In the rows, 128 means zero.
A single turn carries every row of the set below to another of its rows. Some are shown first; where does it send the rows asked next?
Rasor: [136 113 137 160 137 123 120 118 120 115 153 148 110]
Ger: [145 125 129 120 156 113 155 107 115 171 141 124 112]
laka: [149 137 138 134 118 115 153 107 146 171 164 134 118]
beze: [150 136 122 129 143 123 155 105 109 168 132 136 105]
gures: [131 136 103 127 157 123 139 134 146 109 162 138 100]
kobi: [148 125 105 135 134 124 131 129 153 103 160 140  96]
babev: [134 119 131 153 138 101 107 125 126 120 159 143 106]
tiv: [160 121 118 139 149 111 127 121 142 123 120 123 124]
dumin: [141 120 138 156 137  96 111 117 124 121 152 130 101]
muk: [164 113 118 120 143 121 155 101 120 160 133 122 104]
tuzuf: [149 143 113 135 166  85 138 121 126 121 157 133  98]
rifo: [152 109 101 115 132 146 146 118 132 148 156 149 104]
mitib: [157 130 130 148 127 119 159 109 154 166 159 143 126]
meda: [142 136 131 130 120 120 149 115 147 170 171 146 123]
rebi: [134 114 101 116 151 107 160 111 122 154 167 135  89]
Pirev: [149 123 137 155 133 109 106 121 123 119 152 141 107]
leze: [125 129 109 129 132 119 163 108 123 153 163 136  78]
gake: [142 114 110 132 149 116 134 127 158 106 171 130 105]
Liti: [147 133 129 148 135 103 165 107 151 168 168 139 118]
Mopa: [143 107 121 119 124 151 147 115 141 153 144 132 109]
lir: [143 129 122 146 128 117 160 115 158 162 175 150 120]
Mosud: [132 129 115 116 140 126 159 116 126 151 181 142  85]
mefe: [126 116 136 160 144 106 126 116 117 117 162 144 102]
Ritir: [129 114 106 127 124 145 147 119 134 157 139 145 108]
sali: [140 116 145 162 143 109 125 111 113 120 146 137 108]
Delav: [143 140 120 134 169  98 148 117 134 122 139 112 101]
beb: [166 120 122 133 159 120 126 124 144 121 140 130 133]
relib: [161 134 120 132 149 137 135 124 144 115 128 125 116]
suke: [134 133 132 132 123 107 154 111 148 172 171 135 117]
Lopen: [163 136 126 135 167  94 142 114 133 116 164 121 102]

beb turns into beze
tiv turns into Ger
Where do these go?
relib turns into muk
sali turns into Liti
meda turns into Pirev

A single turn carries every row of the set below to another of its rows. Some are shown first; where does it send the rows asked next?
tura: [117 129 127 139 122 120 105 133 146 139 120 101 123  97 123]
Nas: [112 139 151 133 133 136 127 124 144 135 119 107 121 109 120]
Mif: [136 125 114 174 149 112 110 132 148 119 130  99 149 131 120]
lazul: [142 108 135 112 168 122 132 140 131 133 167 134 138 126 126]
turi: [117 149 136 154 137 144 127 124 139 109 129 113 132 121 127]
mul: [125 136 131 153 115 120 112 128 145 137 124 103 122 101 119]
Toz: [138  94 126 120 158 128 132 119 147 145 157 149 147  97 130]
Metu: [125 118 127 119 125 138 121 119 150 149 138 130 110  95 124]
sevum: [129 108 135 113 141 123 122 123 148 149 142 133 138  78 129]
defog: [129 130 132 128 120 130 119 119 146 149 136 124 117  88 127]
vorum: [122 130 133 159 144 134 120 128 134  90 138 108 145 130 120]
Binu: [141  92 124 125 163 132 137 116 157 134 160 150 138 107 126]
zaguz: [139  87 121 142 170 119 129 127 148 131 155 139 166 115 124]
Mol: [136 116 118 174 161 123 107 133 160 122 124 111 142 139 129]
gevur: [146  95 114 164 172 139 123 117 156 119 139 123 145 135 127]
nurit: [153 105 123 132 167 125 127 136 136 109 164 126 160 129 117]
duge: [134 121 147 104 166 124 133 142 139 147 146 124 137 107 126]
Gomes: [134 137 112 162 124 132 114 120 143 134 130 105 118 129 119]
Zalo: [140  92 122 149 177 111 126 130 158 119 151 130 163 114 125]
Nube: [119  93 113 122 155 125 143 123 156 136 162 133 141  92 120]
ferif: [147 109 133 117 170 121 129 138 144 128 172 136 146 114 134]
zul: [135  89 112 119 165 135 131 113 152 128 157 132 131  93 123]
domo: [126 129 117 118 130 124 113 123 156 142 142 122 107  97 109]
satu: [143 100 114 169 161 123 130 124 146 124 154 132 158 140 120]
mero: [132 135 120 176 123 123 118 125 144 128 133 106 127 129 118]
zarun: [120 107 116 112 150 116 119 127 153 134 149 126 122  78 124]
gamur: [152  92 118 170 167 126 140 126 152 118 144 117 144 123 132]
Zoke: [135 115 126 151 153 129 123 130 127  93 160 123 144 141 122]
fezaf: [157 110 123 177 153 121 119 125 150 120 126 110 140 132 133]
vopes: [137 134 118 162 137 129 104 127 162 133 123 112 120 139 113]
Fego: [150 111 109 170 162 126 129 116 152 120 152 127 147 141 120]
voba: [118 133 153 116 145 129 131 130 149 148 140 123 119 100 136]
vufi: [126 142 147 115 153 139 135 133 142 148 135 123 125 105 131]
Nif: [122  97 135 113 150 119 121 132 157 139 142 133 137  81 129]
Vuba: [149 131 126 164 132 120 102 121 150 130 117 113 130 133 129]
Vivi: [140 100 132 130 166 118 123 140 128 108 165 123 150 133 119]
Lali: [131 139 125 141 120 117  94 121 152 141 120 117 129 120 123]
kila: [134  84 113 144 181 126 126 122 153 118 148 125 149 106 136]
setuz: [110 112 116 110 137 120 124 124 157 144 151 132 135  90 116]
fudep: [136  84 114 146 169 124 148 127 154 124 157 125 147 103 126]
sutus: [127 128 121 161 143 134 121 127 129 101 127 107 146 136 112]
zasuv: [117 132 120 118 121 120 105 120 155 148 136 128 127 104 117]
vosaz: [122 140 120 141 130 112 100 138 160 138 126 111 116 111 117]
mapos: [135 115 118 182 145 115 120 131 146 120 138 110 152 137 115]
kufem: [137 115 152 104 159 128 131 132 152 143 156 126 135 101 124]
visol: [117 150 147 134 144 140 129 130 144 129 121 108 133 104 126]
gilid: [109 142 131 156 134 134 124 127 132 117 120 110 125 125 128]
fen: [138 118 111 156 158 125 124 135 127  99 151 122 153 139 127]

zasuv turns into fezaf
satu turns into sevum
gevur turns into zarun
Where do these go?
sutus turns into ferif
visol turns into Zoke
Zalo turns into Metu

A single turn carries every row of the set below to another of its rows. Some are shown first; where does it send the rows asked next?
nezag: [170 129 118 128 114 108 139  93 110 132 118 134 103 142 138 142 110  89]
karam: [161 174 137 127 128 114 105  98 101 162 108 111 139 151 162 138 122 105]
sori: [163 124 104 131 116 106 143  94 103 129 114 146 109 130 142 132 105 110]
kan: [174 116 120 128 120 117 134 105 135 142  96 107 143 129 177 135 139 106]
vusob: [151 172 128 127 133 113 108  99  91 160 106 121 145 142 168 126 115 130]
bod: [176 173 145 117 144 126 134 126 114 145 119 120 133 147 163 112 132 128]
fiso: [154 126 130 114 139 119 133 112 112 143 105 110 148 132 184 112 125 139]
des: [197 156 118 139 120 120 139 116 138 139 103 127 132 130 158 133 145 104]
funeg: [171 127 142 117 129 121 129 109 130 146 105  94 139 145 175 134 137  99]
redul: [189 139 125 132 108  88 125 121 123 144 137  88 130 140 133 145 114 119]
panu: [152 132 114 122 127 108 141  99  91 131 121 146 110 136 145 120  97 126]
Vab: [163 139 141 117 138  72 150 132 144 136 109 106 129 147 153 126 115 103]
zoga: [166 133 128 125 131  69 153 129 149 133 103 113 131 138 154 129 118 103]
sefed: [139 161 118 150 102 100 120 112 120 136 115 126 134 143 134 116  89  98]
kivaz: [138 161 117 150 103 100 121 113 119 136 115 127 135 142 134 114  88 101]
zad: [186 153 106 139 125 118 143 118 127 137 100 141 139 118 164 118 137 132]
kodiv: [160 130 120 127 134  67 155 129 143 131 101 120 135 130 157 121 113 119]
Tute: [153 136 129 119 142  69 153 133 134 133 106 118 136 136 159 113 109 128]
Leza: [178 133 107 135 113  84 130 122 111 139 132 105 138 123 139 129 106 151]
Zafuf: [136 163 119 148 105 100 120 113 118 136 116 127 135 143 134 112  87 103]
fup: [155 161 107 139 124 108 112  95  97 156  97 133 149 126 168 128 118 134]
befin: [189 131 108 140 104  84 129 119 123 140 130  99 134 126 135 141 113 131]
sela: [154 142 142 114 145  72 150 134 135 136 111 109 132 146 157 116 110 118]
popip: [172 165 121 140 115 111 108  92 113 159  99 115 139 141 160 149 129  94]
rono: [168 157 103 147 113 107 113  91 111 155  92 129 145 126 164 142 126 112]
Zet: [139 163 121 148 104 101 120 113 120 137 116 124 134 145 133 115  89  97]
Ged: [179 146 135 123 119  90 123 126 111 145 143  86 130 146 135 134 107 132]
rimus: [172 143 125 125 122  88 126 126 105 143 140  97 136 136 140 125 102 152]
zan: [163 139 135 117 124 112 135  98 101 135 127 127 101 155 138 135 105  92]
gez: [163 115 113 126 127 115 136 107 124 140  96 116 149 121 182 121 131 131]
nem: [152 140 133 113 133 112 136 102  89 135 129 133 106 151 143 122  98 115]
panif: [159 133 148 108 140 123 129 113 116 147 111  96 142 148 180 120 128 119]
nakuv: [191 168 142 125 131 125 133 121 130 145 114 114 128 148 157 129 142 101]
Zim: [173 163 123 126 140 121 139 124 112 140 110 136 140 128 167 105 129 147]
Kos: [137 164 122 147 105 101 120 113 118 137 117 125 134 145 134 113  88 100]

zad turns into des
panif turns into fiso
nem turns into panu
Where do these go?
popip turns into karam
Vab turns into sela
Ged turns into rimus
sefed turns into Zet

A single turn carries every row of the set below to another of its rows. Some are shown first; where does it send the rows asked next?
tasus: [123 142 125 149 152 145 134 166 135 115 114 128 138 122]
tafil: [127 141 136 130 140 175 124 153 128 111  93 120 118 130]
lide: [ 99 136 142 126 112 143 138 115 142 114 113 107 150 126]
Fogo: [110 139 112 119 116 156 149 137 132 133 116 137 110  98]
dabag: [131 130 129 108 127 149 110 145 130  90 135 148 114 112]
Bufa: [105 139 139 121 127 166 116 125 138 103 114  97 117 129]
duso: [111 114 125 129 103 133 117 155 116 102 128 124 102 144]
zuku: [139 116 140 122 119 137 118 147  97 101 119 140 122 149]
lenop: [117 110 124 105  95 157 140 140 133  90 117 133 119 117]
sen: [132 112 118 119  97 141 154 140 140 115 134  98 120 116]
bir: [127 132 138 148 133 139 149 137 141 117 129 114 161 134]
gamo: [120 124 125 129  86 130 142 140 116 128 108 120 110 144]
muvab: [123 111 105 133 133 153 127 150 117  91 104 102 142 124]
topip: [128 117 136 155 116 123 131 153 136 129 125 141 143 137]
tider: [130 142 125 125 127 106 120 138  99 118 119 138 123 130]
gamu: [141 138 124 133 113 117 138 129 112 130 134 109 111 146]
tibe: [140 134 116 152 133 147 134 157 130 119 114 143 106 144]
val: [130 138 133 141 108 152 103 128 148 142 115 110 133 127]
bem: [124 142 112 122 132 152 127 134 115 104  98 119  91 133]
Meb: [116 125 136 108 116 138 122 111 109 103 104  97 119 132]
Rukug: [116 111 147 129 110 117 120 124 125 117 129 107 148 132]
Lenog: [128 115 128 134 121 166 136 152 141 123 153 126 111 116]
sul: [144 130 130 108 130 163 152 117 113 123 131 114 125 113]
rizi: [112 123 128 111 138 135 123 136 117 111 145 118 133  92]
Liveg: [129 151 116 140 122 147 116 111 145 120 125 139 141 134]
Fisuk: [125 105 147 117 115 158 136 148 120 125 120 143 146 105]
fedo: [163 138 137 113 133 139 124 141 123 125 128 139 129 110]
fuma: [124 113 123 134 113 155 109 152 130 125 100  89 134 120]
zavel: [142 137 122 120 115 119 143 145 133 140 122 114 130  98]
pirub: [127 133 101 136 137 151 134 123 125  90 116 136 148 134]

gamu turns into zuku
lide turns into tasus
Where do these go?
bem turns into Rukug
rizi turns into Lenog
lenop turns into zavel
pirub turns into fuma

